Rows are one point carried round by a steady rotation, each followed by how many steps it has turned.
The counts run from 0 to 168.
-39, 28, 22, 9, -4, 0, -40, 12, 11, 23, 9, 8, -3, -6, 23, -4, -17, 7, 31, 14, -8, -2, 66, -16, -19, 14, -22, 9, 14, 26, 1, -21, 52 -> 70
25, -24, 2, -5, 30, 8, 59, -17, -11, -11, -47, 3, -10, 21, -7, -4, -2, -30, -16, -11, -26, -19, 8, -4, -9, 31, 5, -31, -42, -8, -21, 26, 0 -> 133
1, 31, 25, 23, -3, 25, 4, -23, 27, 56, -19, -6, 2, 1, 30, -6, -4, -10, -22, 7, -29, -18, 0, -8, 1, -11, 28, 23, 42, 49, -9, -6, -37 -> 156
-35, 0, -32, -14, -26, 5, 16, -4, 38, -27, 22, 13, 13, -29, 23, -24, 1, 16, -29, -4, 26, -5, 15, 0, -37, 8, -4, -3, 29, -34, 48, -31, 12 -> 92
45, -37, -15, 6, 22, -3, 38, -8, -31, -48, -19, -1, -14, 16, -4, -9, 11, -35, -23, 3, 17, 13, -25, 14, -8, 28, -4, 2, -33, -16, -24, 18, -13 -> 24
46, 22, 30, -1, 13, -17, 24, -13, -1, 19, 13, 18, -8, 45, 38, -5, -9, -23, -27, -36, 26, 8, 9, -30, 22, 4, 6, -15, 15, 18, -19, -23, -34 -> 79
27, 30, 2, 27, -18, 20, 43, 20, -20, -11, 16, 23, -8, 16, 52, 9, -6, 18, -28, 28, 18, -10, -29, -28, 23, -11, 33, 23, 16, 17, 4, 2, -21 -> 9
-21, -9, -51, -14, -17, 10, 53, -19, 28, -12, -50, 15, -6, -37, -1, -8, 5, 4, -2, 5, -53, -14, 15, 13, -16, -2, 10, -14, -4, 13, -1, 17, 29 -> 129
40, 4, 28, 3, 23, -20, -32, 11, 50, -9, 6, -3, 13, 26, 26, -8, -2, -17, -16, -46, 16, 33, 20, 16, 4, -5, -29, -19, 21, -7, 0, -34, -22 -> 77
6, 27, -15, 1, -21, -29, 27, 32, -35, -53, 13, 11, -39, 27, 13, 18, -15, -2, 21, 20, 40, -2, 19, -4, 24, 8, -12, 11, -29, 16, -29, 18, 34 -> 106
-3, -12, -11, -33, 14, -16, -28, -28, 20, 15, -16, 19, 19, -19, 11, -20, -15, -19, -29, -14, 14, 4, 46, 6, -46, 32, -11, -11, 24, -9, 25, -38, 19 -> 168
8, 16, 37, 13, 15, 1, 37, -26, 9, 25, -4, 12, 0, 28, 18, -24, 3, 6, 5, -38, -43, 33, 23, -58, -2, -12, 16, -31, 2, 23, -17, -16, 21 -> 150
59, 3, 25, 33, 11, 1, 3, 34, 15, -25, 15, -13, 19, 29, 35, 17, 0, 14, -34, 6, 38, 35, -35, 0, 5, -13, 8, 7, 5, -6, 13, 3, -26 -> 7
4, 12, -22, 14, -41, -1, 52, 12, -1, -30, 10, 22, -30, -29, 15, 2, -4, 4, -1, -7, 31, -4, -19, 21, 14, -20, 25, 25, 23, 49, -14, 32, 21 -> 14
5, -16, 3, -41, 20, -28, 51, -54, 22, 29, -21, -12, 9, -2, -31, -32, 8, -15, -5, -40, -11, -10, 6, 4, -36, -3, 16, -1, -8, 3, -11, 27, 1 -> 57
10, -36, 27, 6, 12, 3, 15, 16, 16, -26, -3, -22, 21, 7, 9, -15, 24, 37, 21, -34, -61, 46, 9, 17, 6, -23, -40, -18, -11, -24, -8, -6, 2 -> 39
-21, 43, 42, 22, -11, -4, 4, -4, -12, 23, 15, -27, -32, 24, -1, -16, -8, -21, 30, -2, 20, -15, 15, -5, -32, 5, -11, 28, -7, 35, -47, 14, 25 -> 68
-1, 21, 41, -23, 9, -24, -19, 25, 29, 23, 27, -25, 10, 17, 17, 11, -18, 23, 42, -38, 17, -7, 56, 22, -8, 4, -33, 0, 4, -8, -1, 15, 25 -> 72
4, 8, 13, 0, 15, -29, -15, 25, 41, -29, 23, -10, 18, -19, -11, 9, -12, 6, -13, 8, 69, -14, -5, 18, -18, -11, 20, 20, 28, 15, 45, 10, 12 -> 88
-18, -41, 20, -26, 41, -25, 8, -22, 26, -5, -11, -9, 18, -36, -41, -29, 8, 16, 13, -33, -16, -23, 35, 20, -24, 2, -2, -8, 17, -6, 36, -1, 7 -> 55
4, -6, 46, 7, 28, -27, 15, 6, 41, -8, 8, -36, 19, 33, -15, -17, 13, 4, 27, -43, -24, 39, 19, -7, -12, -31, -16, -19, -7, -1, -12, -5, 13 -> 148
-6, -8, 36, -5, 46, -37, -43, 23, -7, -10, -16, -44, 7, 10, -37, 8, -5, 10, 45, 35, -15, 3, 32, 8, -11, -8, -17, 21, -19, 17, 3, 9, 18 -> 142
24, 21, 17, -9, -10, -30, 10, -9, -5, 19, 25, -6, -16, 4, 9, -5, -7, -8, -18, -10, 49, -13, -28, 4, 10, -17, 27, 52, 37, 44, -15, 2, -41 -> 84
-33, 46, 27, 16, -16, -1, -11, -5, -14, 33, 5, 3, -26, 14, 17, -18, -14, -8, 33, 10, 6, -6, 46, -19, -24, 10, -8, 15, 5, 48, -31, -9, 47 -> 69
-28, 35, 23, 4, -4, -3, 25, -10, 21, 18, 0, 13, -21, -11, -6, -13, -17, -18, 2, 3, 26, -74, 34, -18, 15, 20, 28, -3, 31, 50, 12, 2, -6 -> 161
-1, 29, -47, 1, -39, 14, -2, 3, -22, -13, -16, -4, -22, -5, 55, 10, -13, -6, -23, 62, -2, -5, 3, 17, -8, 28, -15, 39, -1, 5, -21, -10, -13 -> 102
26, 0, -14, 2, -18, 7, 54, -20, 5, -7, 6, 16, -4, 9, 28, -14, -10, -15, -40, -35, 47, 4, -21, 4, -45, 26, 0, -2, -2, -20, -16, 9, 27 -> 95
52, 19, 25, 39, 1, -1, 36, 28, -7, -17, 18, -7, -1, 31, 43, 16, -5, 9, -28, 8, 42, 11, -36, -16, 19, -9, 25, 11, -1, 12, 2, 12, -27 -> 8
-12, -5, 3, 40, -12, 13, 56, 4, -18, -21, -18, 17, -22, -25, -3, -12, 0, 12, -2, 36, -13, -11, -19, -20, 10, -17, 45, 19, 6, 58, 1, 27, 18 -> 123
31, -9, 13, 28, 6, 22, 28, -6, -10, 21, -36, 19, -11, 8, 37, -6, 3, 4, -4, -1, -76, 31, 8, -26, 22, -13, 13, -16, 4, 37, -25, -3, 2 -> 42
7, 19, 5, -9, 3, -10, -32, 4, 57, 7, -7, 6, 10, 19, 44, -4, -5, -7, -6, -29, -12, 27, 41, 4, 7, -3, -32, -21, 28, -6, 1, -55, -13 -> 76
-9, 7, -4, -30, -4, -28, -26, 11, -13, -11, 32, 31, 13, -1, 38, -2, -17, 37, 0, -9, 20, 41, 42, -14, -4, 3, -19, 6, 12, -26, 30, -43, 35 -> 0
45, 1, 1, 24, 0, 3, -25, 32, 24, -25, 7, -2, 23, 16, 52, 5, 1, 14, -37, 10, 10, 55, -23, 1, 0, -13, -3, 5, 15, -15, 26, -30, -18 -> 6
35, 13, -16, -9, -15, 1, 20, 4, -35, 4, 0, -22, -9, 14, 46, 11, -18, -1, -21, 13, 32, -11, -20, 31, -23, 33, -13, 40, -26, -19, -25, 40, -17 -> 100
-14, -26, -37, 0, 3, 20, 23, -6, 37, -31, -55, 4, 12, -34, -6, -7, 6, -8, -7, 7, -56, 0, 32, 25, -20, 6, -12, -24, -8, -4, 15, 4, 23 -> 130
